Each row is where one point has got to under a steady rotation. How many ticks took it there?
The counts run from 0 to 342.
-4,-16,-34,-9,-8,20,18,-16,-16,-3,30,29,-1,26,19,19,5,-15,30,-6,-29,0,29,-18,28,-19,35,11,-18,6,-7,-23,-21,-30,2 | 240
4,9,18,-31,-19,15,-6,18,12,-6,-4,1,-40,35,12,-15,-10,-7,-6,5,-8,-3,-17,10,-32,10,-22,33,19,48,3,-37,48,11,-8 | 206
-4,2,-8,-46,18,36,-9,8,3,-26,2,3,-31,11,30,-11,7,-32,-27,-12,-1,3,12,-19,-14,4,6,23,-6,35,-20,-22,-12,5,-21 | 198
-19,-1,-34,2,-9,-2,18,-19,-10,33,6,22,-7,32,29,34,-20,9,21,-43,-32,23,0,27,3,-32,11,8,-6,-12,-32,-3,-15,-29,17 | 232
-12,-7,-23,18,11,28,-6,12,-31,36,16,19,25,-8,33,25,-11,-6,35,-7,27,11,-13,-13,9,27,-21,-1,-7,-21,-2,-32,20,-22,10 | 226
4,14,41,1,-9,-16,2,2,-26,-8,15,8,-22,27,-22,31,-15,-5,-1,1,-10,48,10,21,-4,-37,-5,28,-8,12,-36,-7,17,3,33 | 122
-6,-12,7,41,-9,-26,-15,6,4,41,-9,-1,-6,6,-10,-16,-18,-14,32,15,-3,22,16,43,-30,-1,-3,4,-10,-16,-34,-37,22,6,0 | 112
-35,11,18,19,-14,7,5,31,-1,18,9,-17,17,19,-6,-44,-17,1,28,-5,24,-11,-1,4,-21,18,-5,-14,-10,28,8,5,42,-22,-38 | 271
-12,-7,-22,-3,9,16,-17,-9,-11,-4,6,-6,-26,-10,21,9,-10,-14,45,-1,21,24,54,3,0,-23,-4,46,-22,0,-33,-32,6,0,-2 | 115
2,-3,-9,16,14,33,5,-4,-29,53,17,31,27,17,18,9,5,-21,42,2,6,3,0,-19,10,-1,-28,-10,-5,-18,36,-8,4,-31,0 | 230
10,4,-17,-8,-25,3,-5,-5,6,-17,-7,6,-15,-15,53,18,-25,51,34,-31,-22,6,-25,6,3,1,-6,-4,19,-3,-15,12,1,-32,-9 | 46
15,-2,2,33,-19,8,1,8,-7,51,-26,-8,2,-9,9,27,-11,3,-8,2,-11,6,-26,21,-12,14,-62,7,36,-26,8,9,13,-6,13 | 219
4,-20,12,-23,4,4,2,20,9,25,17,9,-10,-17,-22,-24,10,-10,56,19,13,-4,11,-13,25,9,-1,9,6,8,40,-7,38,-30,-30 | 165
11,4,2,-6,-1,29,-14,-18,-12,-9,12,17,-21,14,1,-1,-6,-16,54,6,10,25,41,-4,17,-27,-8,40,-17,-3,-8,-35,10,-14,7 | 119
-7,3,17,-25,31,-18,27,-10,-38,22,-15,-21,0,5,-32,19,-4,-5,-46,7,-17,12,-15,-2,10,-7,-14,19,-5,-16,-24,35,-19,-15,-5 | 182
-1,-9,5,1,6,-22,-3,-24,-31,46,-14,-8,14,23,-22,14,-18,-12,-7,8,11,-9,-37,30,5,19,-9,4,7,-30,-22,-39,15,-8,-2 | 10
4,-22,24,5,-7,-25,20,8,-16,42,-16,-16,-1,-13,-64,1,3,-5,11,18,1,-11,-15,12,20,10,-14,4,11,-16,19,4,42,-23,-4 | 173
-24,-3,-32,-1,-1,-16,7,-10,7,23,-9,-13,-11,-2,15,-33,-22,17,48,-17,-7,-4,27,24,-1,-16,7,17,-27,0,-36,4,-6,-19,-37 | 278
17,-8,25,19,-1,33,-9,42,16,23,17,8,-8,-14,-16,-9,5,-18,52,12,5,21,25,-5,11,4,-15,-3,10,-12,39,-21,29,-26,7 | 332
-1,-23,-4,40,2,-7,2,42,44,33,-21,-14,-7,-4,-21,-22,24,-10,12,7,-39,-3,-2,27,-14,12,-9,-19,10,-1,13,0,23,-36,-2 | 154
19,-17,15,20,15,20,-17,-8,-13,-8,10,-3,4,-16,14,36,-3,-29,23,34,27,17,26,-15,30,1,-14,-10,-5,-36,-23,-37,13,1,25 | 124
6,-16,10,-14,4,-27,13,24,27,6,-11,-36,-20,-44,-8,14,21,30,1,7,-32,7,0,20,1,-18,-20,4,26,-7,-16,41,3,-29,-6 | 163
-22,22,23,-3,-19,-22,18,0,2,10,-8,-12,-14,19,-4,-28,-21,32,6,-33,-21,-6,-15,33,-23,0,12,-2,-11,38,-26,26,21,-21,-31 | 270
-1,-29,-29,-9,-6,-9,-14,22,40,-4,3,7,-22,-19,24,-33,10,-4,45,-26,-24,-4,18,12,14,2,28,-4,-1,-4,4,-27,17,-35,-11 | 157
-5,6,36,12,7,11,15,21,-7,37,0,-8,20,-4,-3,-22,5,-2,24,21,16,-4,22,-6,-16,-7,-49,-17,-9,4,20,34,-7,-18,-42 | 276
-6,15,58,11,1,-18,17,23,-15,36,15,3,12,-1,-14,-1,-1,16,2,29,9,16,5,19,-30,-25,-31,-22,-8,4,-14,21,-5,9,-35 | 280
9,2,39,10,-13,14,18,2,4,-15,-9,-30,9,15,-15,-4,21,12,-15,18,-7,-24,-17,-28,-6,25,-23,-44,13,19,36,28,17,-25,6 | 257
-5,-4,-4,27,-12,-30,12,10,-14,43,9,-6,35,-9,16,14,-7,34,23,-9,-6,-7,-31,30,0,8,-8,-35,8,-42,-18,7,2,-30,-3 | 56
17,-8,4,0,-5,3,3,-29,1,-23,-14,-1,-32,26,-3,31,-18,3,4,-24,-12,26,4,18,30,-7,31,14,-9,-20,-39,-36,7,-9,38 | 130
-11,-8,23,24,5,-1,-10,54,30,12,1,5,-2,23,-13,-21,3,-21,-3,-10,-13,0,-9,22,-20,26,21,-30,6,18,24,-23,39,-32,13 | 150
-19,2,-4,-9,12,-2,11,25,0,-4,6,-31,6,-43,48,-6,-6,35,7,-22,17,-2,13,6,-14,-8,-16,-6,-24,-3,-44,33,-24,-24,-45 | 273
15,-6,24,-15,12,13,-15,5,-37,31,-1,6,6,-25,6,17,-2,-18,9,29,36,23,-6,-23,4,15,-54,14,7,-31,-3,-6,12,3,-25 | 3
8,18,33,34,19,13,3,17,3,44,-14,9,8,-1,-3,-21,1,-22,24,21,4,10,31,-11,-31,-10,-54,-8,-4,-6,17,-6,6,7,-11 | 109
0,-16,-35,-29,-9,-18,2,-31,-19,36,-27,-21,-21,-4,-18,9,-26,-6,-1,-15,-9,7,-12,26,20,-3,-7,60,-5,-19,-30,4,10,-5,-9 | 5
28,12,55,13,15,14,15,-15,-19,-24,-35,-23,-5,24,-28,25,-6,-14,-42,5,-4,13,3,-7,0,-12,-43,-6,6,-7,-4,14,-3,11,22 | 303
